In the rows, 128 means zero.
The rows of Y fall into 3 groups, and each row is roughly a mix of its group's hidden directions.
Y, 69 rows:
[[115 117  87 148  94 130 176 137 157 162 159 170 138]
 [163 146 124 168 139  98 188 112 156 157 157 138 135]
 [158 137 115 177  97 126 173 113 160 150 156 167 125]
 [ 81 119 176 105 141  99 155 162 169 156 132 116 125]
 [137 151 137 135 130  90 157 119 185 177 158 157 120]
 [187 105 151 165 100 156 141 162 143 139 155 130 154]
 [206 137 124 139 177 108 145 102 132 123 148 135 138]
 [ 52 126 130  78 130 107 120 146 146 144 115 117 103]
 [ 89 107 137  88 139 145  59 138 105 101 113 117 140]
 [193 135 156 170 147 120 169 120 139 136 150 137 157]
 [185 127 106 153 144 137 128  84 116  85 119 161 101]
 [171 161 110 154 165 112 143  69 102 110 124 143 137]
 [144 136 100 157 124 154  97  85  77  82 108 135 130]
 [ 64 118 135  87 124 136  64 141 120 125 113 126 134]
 [173 134 142 129 147  98 153 115 183 154 168 159 125]
 [111 174 153 139 136  78 145 115 166 181 133 128 116]
 [ 89 154 134 108 186  83 138  87 121 115 107 126 114]
 [ 87 163 138 114  88 120 135 134 140 153  88 128  71]
 [145 172 166 128 140  82 139 113 172 168 132 130 100]
 [130 180 149 155 128  85 165 113 153 173 123 119 106]
 [ 52 125  94 132  91 131 134 144 135 163 133 148 143]
 [144 107 150  94 184 119 103 146 114 116 144  85 169]
 [140 184 158 140 114  99 152 119 145 161 100 112  81]
 [ 55 123 116 100  81 141 112 156 132 146 114 123 112]
 [137 101 128 147  60 176 114 173 131 138 139 127 139]
 [198 169 149 139 113 124 123 128 130 162 148  91 144]
 [210 130 157 128 165 114 138 110 148 112 145 128 117]
 [126 155 108 179 101 132 186 126  95 135 101 102 118]
 [213 151 151 128 160 109 132 110 136 127 137 109 115]
 [149  97  89 162 139 153 122  97 106  82 139 169 146]
 [ 49 107 129 105 116 135 114 165 121 144 130 111 162]
 [123 126 130 140 142 147 112 126  65  85  93  79 139]
 [148 183 139 135  84 121 136 117 139 157 100 124  73]
 [119 123 194 151 133 111 175 156 161 152 139 124 150]
 [179 131 101 151 126 157  93  94  86  89 122 136 136]
 [ 84 135 158  83 136 123  59 134 125 125 105 114 118]
 [209 112 136 125 168 115 137 137 153 133 161 126 136]
 [121 128 168 136 113 114 177 165 170 175 148 129 145]
 [ 76 129 132 132  84 132 139 164 142 177 149 116 164]
 [138 113 118 116 171 124 122  97 116  72  95 154  82]
 [154 165 138 157  79 122 158 133 157 182 149 126 128]
 [143 114 142 102 163 132  91 147 101 121 146  80 182]
 [ 51 120 140  84 122 113 121 155 148 144 116 115 106]
 [ 96 131 118 149  99 117 176 122 165 144 120 175  85]
 [188 158 147 149 135 102 173 113 160 148 137 133 101]
 [132 105 110 114 165 144  90 106  88  68 102 134 120]
 [147 138 132 160 165 129 114  77  86  75 108 130 134]
 [102 150 147 133  89 111 164 155 167 187 142 122 126]
 [143 150 112 174  77 132 165 111 153 152 136 167 105]
 [209 141 105 160 140 135 137  97 113 119 144 143 145]
 [ 94 148 169 103 159 107  70 121 115 123 104  94 129]
 [ 62 131 112 109 127 133  90 108  97  96  93 121 106]
 [157 146 163 194 133 130 167 101 112 118 126 139 161]
 [184 150 126 129 181  91 162 100 142 140 147 137 135]
 [147 179 155 149 129  87 163 113 157 167 122 120  98]
 [205 154 143 153 125 117 148 121 147 156 162 116 143]
 [165  77  99 111 118 161 131 139 147 107 163 173 138]
 [151 171 132 147  90 118 156 110 153 151 109 147  70]
 [132  71 104 100 131 167  95 141 118  90 148 151 154]
 [133 120 117  77 195  94 102 113 135 108 127 116 101]
 [115 112 115 125 113 168 107 139  69  85  90  99 126]
 [ 87 135 108 118  96 160  78 127  82 111  93 117 126]
 [139 134 114 137 106 112 170 129 181 171 160 172 118]
 [ 58 110 133 124 110 118 159 162 159 163 144 137 144]
 [184  92 132 155 120 169  91 139 109  88 134 122 138]
 [198 148  90 158 131 140 130  90 102 117 137 145 141]
 [123 179 174 119 130 101 110 120 130 144  88  97  85]
 [149 126  97  94 184 111  90  95 111  93 121 122 105]
 [120  94 116 116 180 119 137 106 129  75 108 164  93]]

One row of each group comes first, with its name. Which group is each row after those in?
[153 135 119 142 117 108 174 124 180 167 163 167 122] | Q
[125 140 127 162  86 120 176 136 169 174 156 151 132] | M
[ 68 126  90  82  99 136  94 140 124 135 113 123 100] | K

[149 118 142  85 192  85 134 136 163 136 145 117 114] | K
[137 153 111 151  72 140 178 136 128 148 101 132  83] | Q
[194 139 128 134 161 119 131  90 126  93 113 143  86] | M
[122  93 136 142  66 176 105 176 129 128 132 122 135] | K
[142 110 101  87 173 122  76 112 114  89 121 116 101] | K
[145 142 130 136 128  96 163 120 185 172 164 163 124] | Q
